rotation ticks, each row followed by its count of ticks
The counts run from 0 to 397.
[101 124 103 145 155  76 124 122 148 129 163 119 115 129 117 129 137 132
  75 133 164  90 168 102 124 196 149 159  85 157 140 153 117 116 179 103
  79 109 144 143 136 113 119 145 150 129 157 129  89 156 122 154 172  96
 143 135 124 147] : 12
[113 130  90 112 127  89 108  93 113 140 148 144 117 133 112 120 144 118
  71 151 173  91 181 118 121 161 143 127  81 149 126 135 148 131 174  70
 119  81  88 144 141 106  90 152 130 109 150  89 125 150 125 135 163  93
 164 137 138 146] : 7
[ 97 149 101 138 149  48 141 141 157 152 154 127 144 161 111 110 139 129
  92 137 141 106 166 101 113 176 145 156 132 146 115 182 137 104 153 102
  87 115 107 136 147 130 153 115 177 154 146  93 108 160 147 164 151 123
 150 144 156 150] : 166
[116 173 100 138 125  47 118 121 129 127 152 125 136 132 105 128 124 109
  91 135 154  96 138 123 143 203 191 138 128 153 122 147 134 149 164 103
 128 131  99 129 138 142 132 111 162 155 117 130  99 161 155 173 140  87
 131 124 165 141] : 372
[119 146 121 116 101  90  97  89 119 151 157 130 119 117  84  64 197 135
  74 135 162 105 185 120 129 149 132 111 101 132  77 129 143 123 161  95
 116  99  80 122 139 127 104 138 127 151 121  97 149 151 172 152 160 132
 142 149 139 143] : 192
[127 148 107 161 142  61 145 111 129 143 166 139 141 149 123 109 127 151
 105 146 153  66 146  77 106 184 113 117 111 160 123 141 128 136 153 110
 106 129 114 139 126 142  95 146 152 187 140 109  91 153 155 164 151 127
 162 159 155 133] : 285
[ 96 142 131 103 111  74 120 127 115 140 152 132 114 126  93  92 171 146
 112 126 159  74 152 125 137 169 142 134 126 154 111 132 165 101 152  64
 137 133 131 141 162 159 120 141 145 163 132 119 124 149 191 169 149 120
 158 124 150 161] : 189
[102 135 151 136 129  84 131 109 127 129 131 152 135 114 119 107 142 110
 106 165 119  68 185 114 108 192 177 154 105 131 128 161 128 134 164  88
 103  92 103 123 121 138  94 136 171 114 146 100 101 143 102 144 164  98
 134 115 143 145] : 349
[120 137 126 156 125  89 141 129 159 142 142 149 120 134  86  68 158 149
 114 151 154  69 137  89 142 197 135 126 115 168 125 160 155 125 153 120
 145 129 129 141 134 154 120 151 159 143 153 118 129 169 193 127 158 147
 161 156 162 146] : 79
[ 89 128  83 119 126  86 140  81 102 155 145 145 118 143 126 106 133 131
  77 107 156  83 194 101 133 176 138 142  68 154 135 129 133 104 192  76
 127 103 124 142 149 116 118 139 106 142 130 102 123 119 143 132 170  96
 150 141 117 130] : 332
[135 144 106 148 124  75 107  99 138 135 136 162 121 123  93  79 142 142
 111 146 145  82 148 103 148 199 153 161 130 164 140 192 138 153 155 143
 123 121 109 132 123 170  96 122 152 135 149 126 123 169 161 118 163 125
 132 121 152 131] : 77
[117 133 126 170 136  62 141 128 153 125 135 130 137 126 104 112 142 123
  96 145 144  88 144 107 117 203 151 137 123 140 132 154  98 144 149 127
  92 101 135 114  92 142 114 151 155 159 134 129 113 187 169 130 180 118
 156 163 137 126] : 153
[ 74 108 122 136 134  69 137 129 123 106 145 100 157 130 117  83 171 137
  77 138 154  91 157 109 144 185 181 109  85 139 132 129 121 101 155 103
  94  87 116 141 140 123 141 153 123  99 134 113 138 147 176 148 155 119
 158 156 142 152] : 136
[109 123  87 146 148  74  94 101 123 129 143 147  91 127  91 103 154 147
  97 128 173  93 176 109 148 170 140 157 119 162 149 151 132 116 164 112
 129 128 134 155 154 122 128 155 130 162 149 107 105 156 174 160 166 140
 144 129 113 111] : 200
[105 143 134 135  92 104 135  89 125 120 118 161 117 125 104  87 160 105
  95 135 138  70 166 118 131 183 181 122  79 113 130 125 152 146 177 102
 116  94  93 124 107 126  96 148 134 112 113  97 147 132 141 134 172 122
 151 131 162 127] : 345
[121 162 125 137 112  65 121 102 112 151 150 127 161 139 122  75 157 123
  85 138 136  96 172 114 154 196 168 124 115 136  98 153 119 127 140 123
  98 107  86 123 133 158 131  96 136 157 102 143 120 156 138 150 153  97
 114 136 146 163] : 55
[104 131 140 144 146  97 143 119 135 139 165 129  92  98 129  74 143 143
  78 141 132  54 129 113 109 199 172 145  75 150 113 142 135  89 177  98
 146 114 112 118  99 148 124 140 162 129 148 149 144 140 152 134 135 113
 136 135 161 152] : 220
[ 85 132 140 158 153  89 126 118 173 130 138 136 132 111 120  90 159 127
  90 149 135  94 163 103 115 209 164 156  97 127 100 170 120  97 168 119
  84 107 121 102 124 152 118 138 172 124 136 107 114 139 125 132 161 101
 147 126 158 133] : 351
[121 119 109 160 116  34 113 107 144 126 157 119 128 118 117  91 181 156
  81 139 154  99 145  99 142 165 166 152 108 127 119 155 117 117 173 107
 133 134 140 109 134 158 115 168 121 136 147  89 139 142 186 144 158 150
 161 155 143 122] : 277
[109 138  92 155 170 112 121 110 144 120 147 154 138 138 108  66 146 156
  87 135 149  64 171  79 134 199 135 111  91 166 129 139 143 100 151 144
  94 105 116 157 140 117 117 146 148 149 135 124 116 144 144 140 164 118
 143 151 156 141] : 210
[115 131 126 132 115 101 143 136  94 136 138 149 116 119  81  82 157 107
  99 110 135  76 179 123 105 171 132 104 135 161 138 113 141 151 153  84
 140  79  99 138 131 141 112 150 144 132 113 132 143 159 204 153 162 146
 126 151 121 126] : 313
[106 168  99 157 122  60 145  97 133 122 116 175 123 147 105 108 137 115
 108 135 147  79 134 113 148 195 176 159 131 140 134 153 128 140 170  96
 134 136 124 109 122 143 121 119 144 159 123  82 133 152 173 128 162 131
 164 122 164 116] : 156
[103 120 137 167 150  86 145 116 145 118 157 116 109 102  93 103 135 117
  76 125 130 102 181 121  89 176 143 146 106 133 133 136 106 148 160 105
  92  51  94 114 107 115  99 141 136 118 131 122 138 155 151 148 164 111
 116 150 109 111] : 227
[110 150 106 195 134  85 154 113 133 156 139 138 140 139 112  85 144 127
  91 126 130 101 153  80 112 176 163 128 100 153 112 138 102 129 190 114
 117 123  97 104 137 133 110 124 154 182 110  85 107 128 149 160 148 111
 148 147 141 100] : 363
[ 79 109 143 163 146  66 137 140 154 120 136 132 104 123 115  97 172 114
 102 154 139  94 165 106 128 174 179 161 100 137 142 155 123 109 170  79
 123  99 128 128 141 128 135 158 165 118 145  79 121 133 153 160 161 137
 162 140 124 121] : 353
[146 145 117 133 110 100 120 103  78 141 126 152 162 120 113  87 151 113
  81 138 139  81 178 102 123 194 179  94  98 159 138 111 119 160 182 107
 134  92  70 128 110 147  98 128 136 114 103 144 118 151 146 135 157 127
 125 154 125 133] : 129
[137 145 126 139 139  65 118 122 120 132 168 136 110 105 105  75 140 128
  73 116 103  78 184 122  91 171 141 174 125 139 124 153 122 143 170 126
 115  79  90 115 127 152 121 115 149 143 132 143 121 138 146 156 158 125
  79 130 124 116] : 305
[106 145  99 146 127  92 121  97 125 124 153 136 109 105  71  85 161 118
  80  80 138  99 158 129 114 180 148 127 117 151 115 130 146 134 172 120
 139 103 105 125 141 137 111 140 133 143 101 116 158 145 233 137 159 152
 127 137 145 115] : 311
[133 116 120 138 118  65 125 118 146 124 143 151 143 121  89 105 151 127
 102 137 145  95 182  98 114 168 114 139 132 139 139 169 134 162 135 129
  84  80 122 156 123 153  97 152 132 121 160 122 116 179 180 136 198 146
 144 162 142 134] : 74
[ 99 151 116 148 138  77 131  99 119 154 140 135 131 121 113  90 152 117
  85 119 129 103 165 115  99 160 179 154 100 137 112 137 115 112 182  73
 144 120  74  84 139 126 128 117 149 154 116  67 120 123 161 154 134 137
 151 129 138 107] : 37
[112 127 124 160 113  96 136 114 134 116 126 152 104 122 117  81 152 118
 101 134 151  67 158 102 158 216 191 138  87 160 149 152 130 137 183 130
 118 114 142 141 115 151 116 151 135 129 126 170 126 147 151 131 181 106
 128 141 130 128] : 340
[138 142 115 117 106  50 138 139 117 157 159 118 105 136 119 126 118 113
  85 121 143 103 168 122  90 150 150 137 118 141 153 135 125 154 183  69
 142 101  91 139 130 166 135 134 164 125 144 131 116 161 173 176 163 157
 134 159 147 141] : 172
[ 92 152 119 143 128  65 136 116 109 149 134 145 125 126 115  94 150 124
  98 119 123  72 162 116  99 170 183 145 108 143 127 135 125 101 181  58
 145 137 105  99 136 145 136 137 172 152 142  77 117 124 169 162 121 137
 158 126 145 122] : 36
[122 115 112 146 124  77 126 109 112 118 148 131 117 131 104 111 140 105
  86 130 151  87 198  99 137 181 150 138  91 155 159 134 121 153 171 104
  99  57 122 159 127 130 102 150 111 112 132 143 113 149 126 147 193 109
 129 158  96 134] : 336
[127 146 138 129 102  71 117 140 128 100 159 136 123 114  89  86 165 113
  76 137 132  75 173 129 127 167 163 131 151 148 110 128 153 150 173 119
 115  62 103 112 140 125 126 173 150 100 114 144 147 125 162 143 181 122
 103 134 148 119] : 106
[125 138 126 160 116  77 159 134 130 179 163 123 123 141 121  81 147 137
  95 125 124  91 162 100 101 174 129 130  98 157 122 138 127 125 172 101
 118 110 121 148 132 170 126 118 160 183 115 149 105 151 172 191 152 132
 130 162 143 147] : 176
[128 123 117 134 101  57 123  80 114 128 134 162 133 135  93  62 163 135
  85 126 122  95 190 101 129 154 136 140 122 129 130 162 125 149 146 121
 106  95 108 128 120 147 100 141 108 123 140  90 148 142 164 132 201 156
 127 154 129 107] : 72
[ 97 133 110 107 101  46 105  94 128 132 154 118 130 120 111 100 168 138
  72 122 158 109 162 136 159 165 165 148 108 115 118 158 132 114 155 109
  98 109 105 129 134 151 152 116 110 121 121 117 155 156 181 145 163 145
 136 143 155 141] : 60
[138 129 105 135 115  49 114  93 126 135 147 131 111 134  92 128 128 132
  85 127 179 103 157 121 122 157 141 134 114 131 136 147 129 169 158  91
 128 122  99 140 119 133  97 160 127 147 148  81 115 177 176 167 149 150
 167 156 137 115] : 280
[ 98 135 114 115 111  59 138  89 124 147 136 160 138 125 120  92 157 154
 107 111 126  80 188 103 118 164 118 150 104 118 134 142 140 111 156  97
 103 116 131 135 134 162 114 134 123 151 141  96 127 142 187 143 186 147
 170 144 145 131] : 70
[ 94 170 117 156 122  68 141 140 135 145 125 126 147 144 112  83 167 111
  75 154 131  95 169  99 154 187 172 143 125 157 104 139 117  90 181  98
 124  96 115  95 161 121 162 120 160 142 126 126 127 126 143 124 166 105
 121 147 128 129] : 243
